In the rows, zero is written as 128.
Families of rows that turns and mirrors carry onto each other, the same ones carrying the whole set onto itself: the rest of each named row's family, in list order:
5 families of 6 rows:
Masi: [139 138 140 132 108 103 137 109 168 133  90 140 144 123 138 150 107 123
 136]
doru: [124 139 130 127 108 113 114 131 148 126 100 138 149 123 144 134  94 105
 117]
fud: [112 147 144 104 101 121 120 108 142 127 110 115 118 112 142 105  80 138
 122]
toz: [138 140 137 128 107  98 138 110 170 131  96 138 151 128 139 151 104 121
 134]
riluv: [126 122 107  91  84  92 111  99 165 109 108 124 185 109 122 109 131 152
 158]
bas: [108 154 136 105  88  99 108 111 133 127 113 128 124 112 130 114  72 127
 133]
geliz: [122 141 138  90  83  85 146  80 162 126 100 127 149 119 126 131  98 143
 157]
vilun: [127 135 133 127 112 120 117 130 151 129  99 135 145 123 149 132  98 108
 114]
mezog: [104 110 127  73  89 122 125  96 144 117  97 123 163 116 139 101 107 116
 135]
nunu: [145 142 102  95 103 109 107 137 174 116 130 128 111  87 144 111 111 111
 133]
pim: [126 130 121  84  98 138 112 112 151 111  92 119 149 108 118  84 149 135
 149]
rifu: [140 148 129 119 103 108 117 104 173 121 113 109 135 102 133 108 113 185
 141]
Pazab: [128 112 128 113 106 115 129 113 162 125  88 141 170 125 144 138 120 103
 132]
Zilem: [158 144 106  92  99  91 133 115 192 118 125 129 121  92 137 126 121 127
 151]
lolun: [126 128 148 102  92 103 140  77 165 134  89 128 128 106 128 127 107 146
 161]
tobof: [138 159 129 107  89  96 116 102 157 121  94 131 130 107  99 112 136 152
 176]
zet: [144 120  93  80  94 104 115 122 180 113 118 136 137  87 137 117 131 101
 152]
Pizub: [126 179 119  96  95 110 110 131 140 107 118 116 141 121 115  89 112 142
 135]
Foma: [156 143 105  97  97  90 128 116 190 121 121 133 115  89 134 128 122 124
 157]
fef: [127 163 130 111 101 125  96 128 141 118 104 121 113 104 115  89 121 145
 143]
tavor: [145 118  95  79  97 110 119 121 183 113 118 132 136  88 141 113 133 104
 147]
garup: [119 136 109  99  99 119  94 128 149 107 123 110 161 108 139  87 108 152
 120]
gaku: [121 143 111  84  84 108 103 117 141 107  98 131 162 113 104  93 141 121
 162]
nazu: [128 105 119 103  92 116 102  95 167 118  93 125 156  93 126 106 143 159
 162]
Vovoz: [143 164 129  93  98 108 140 102 168 114 103 114 143 120 113 103 137 162
 156]
zik: [144 147  98  93 101 103 111 138 173 113 133 129 118  91 143 113 107 110
 131]
podu: [102 105 130  85  84 117 107  97 135 124  88 136 150 102 130 109 110 107
 151]
Nalim: [133 158 119 123  86  79 100 108 162 119 118 124 142 102 117 120 104 169
 156]
poze: [116 128 112 117  92 113  69 126 138 117 111 127 142  91 127  96 111 143
 140]
lezip: [128 111 128 117 103 114 124 113 158 127  86 146 166 120 140 140 119 100
 137]

Same family as lezip: Masi, doru, toz, vilun, Pazab
Same family as zik: nunu, Zilem, zet, Foma, tavor
Same family as podu: fud, bas, geliz, mezog, lolun
Same family as Pizub: pim, tobof, fef, gaku, Vovoz

Families of rows that turns and mirrors carry onto each other, the same ones carrying the whole set onto itself: the rest of each named row's family, in list order:
9 families of 3 rows:
lofen: [115 148 140 121 131 138 141 107  94 113 135 114 141 148 154 130 101  99
 149 141 107 134 110 155  99 104 132 143 121 151 154 128 141  97]
muz: [105 152 134 142 116 140 154 142 142 146 108 155 141 129 122 133 102 118
 108 137 140 160 136 136 128 114  76 132 117 129 141 143 132 137]
kiba: [113 120 147 138 143 137 143 110 106 118 140 121 139 140 127 126 117 110
 165 105 132 155 114 156 130 103 137 148 102 124 162 157 132 110]
zunu: [125 109 117 140 133 141 130 123 130 120 137 107 116 160 126 138 133 100
 124 145 108 136 128 147  86 156 132 108 144 155 120 141 132 125]
Tidin: [118 150 133  90 132 133 125  98 130 128 139  95 143 153 133 139 117 102
 122 150 136 129 141 142 102 127 118 131 159 145 120 168 147 133]
Ruk: [ 94 118 130 113 139 114 120 103 124 135 101 131 148 121 128 112 115  87
 120 120 124 116 147 149 142 139  72 138 152 131 141 155 122 131]
Pibas: [117 117 113 149 132 125 144 144 128 139 114 120 120 156 131 120 138  91
 105 140 107 147 144 151 106 163  94 117 153 153 134 146 138 135]
kogof: [ 91 118 137 139 138 124 168 156 128 131 109 143 155 133 139 100 130  92
  99 129 113 142 141 163 138 119 104 127 146 134 162 155 145 132]
bepom: [118 126 122 114 134 116 129 111 137 124 144 120 149 150 140 143 143 121
 126 146 140 141 134 111  93 152 139 126 135 124 110 145 119 145]
peses: [ 85 136 145 132 144 159 132 112 105 115 141 130 154 138 160 128 112 105
 134 130 106 143 110 146 118 107 137 118  89 139 161 132 115 121]
kiv: [114 126 127 144 135 116 148 126 104 116 133 143 148 146 160 130 130 116
 145 136 112 149 110 124  95 131 140 141 104 130 146 109 116 115]
Rep: [127 135 145 116 114 117 156 144 136 140  97 143 133 117 143 126 128  92
 122 137 114 159 137 152 113 134  68 140 146 111 144 144 126 137]
zigi: [116 121 143 112 141 135 128 101 135 128 145 103 141 141 109 134 129 113
 144 113 154 150 138 146 133 122 128 137 131 119 134 189 136 138]
sig: [134 125 152 125 116 136 151 126 117 115 120 141 127 119 150 142 117 100
 156 137  99 150 104 156  92 114 115 136 116 115 147 117 116 104]
mabo: [ 79 148 139 129 142 137 141 135 122 145 112 136 160 136 157 108 123  95
 102 130 118 154 144 146 143 126  83 124 116 135 164 156 125 151]
bove: [ 90 138 139 100 144 155 114 101 141 127 145 109 156 143 139 138 129 108
 111 141 136 137 137 132 120 129 127 104 124 133 127 171 120 155]
zumob: [116 142 135 121 117 156 135 117 155 131 135 135 136 134 109 154 104 129
 117 145 152 146 130 125 109 116 111 116 122 130 112 153 127 139]
dup: [103 107 132 102 139 134 105  77 125 113 131 117 141 126 122 135 112  96
 141 124 125 103 128 143 118 131 117 126 142 133 124 150 116 118]
Tunar: [ 97 112 135 131 139 126 125  99 100 116 111 139 143 120 140 116 103  89
 146 116 104 115 118 155 130 118 100 142 121 134 159 124 117 100]
kuno: [100 106 142 137 139 149 157 131 117 102 140 134 148 135 139 125 119 101
 133 131 105 128 109 160 110 101 159 117 121 139 154 135 135 103]
bem: [111 143 139 147 117 158 149 127 128 122 129 151 135 131 127 146  92 125
 135 138 129 153 110 136 109  99 117 129  94 133 141 122 124 112]
zekon: [107 137 122 139 133  95 153 143 123 143 111 146 154 145 154 114 143 109
 113 137 126 158 143 122 118 151  92 144 134 124 143 135 125 146]
veref: [106 161 134 119 131 115 152 131 108 143 106 123 147 145 153 109 112  90
 115 139 118 146 143 157 125 121  76 151 149 147 158 151 151 127]
feguv: [119 113 118 162 133 135 147 142 108 124 120 127 117 155 141 123 127  93
 128 137  89 145 121 158  95 146 117 121 128 157 149 121 133 110]
kizof: [139 124 146  93 115 137 133 111 151 122 131 119 128 123 129 155 130 105
 136 145 126 142 127 141  89 136 113 121 146 111 111 154 120 135]
Buvo: [103 109 136 109 139 141 142 124 153 117 140 115 151 139 118 130 135 103
 105 140 133 125 139 147 115 125 144 106 158 133 123 175 140 141]
puger: [107 129 142 136 141 119 150 129 117 140 117 127 144 137 124 109 125 102
 137 104 141 164 141 156 151 118  94 153 125 119 164 175 141 134]

Same family as kogof: kuno, Buvo
Same family as kiba: zigi, puger
Same family as Tidin: lofen, veref
Same family as kizof: Rep, sig
Same family as zunu: Pibas, feguv
Same family as bepom: kiv, zekon
Same family as bove: peses, mabo

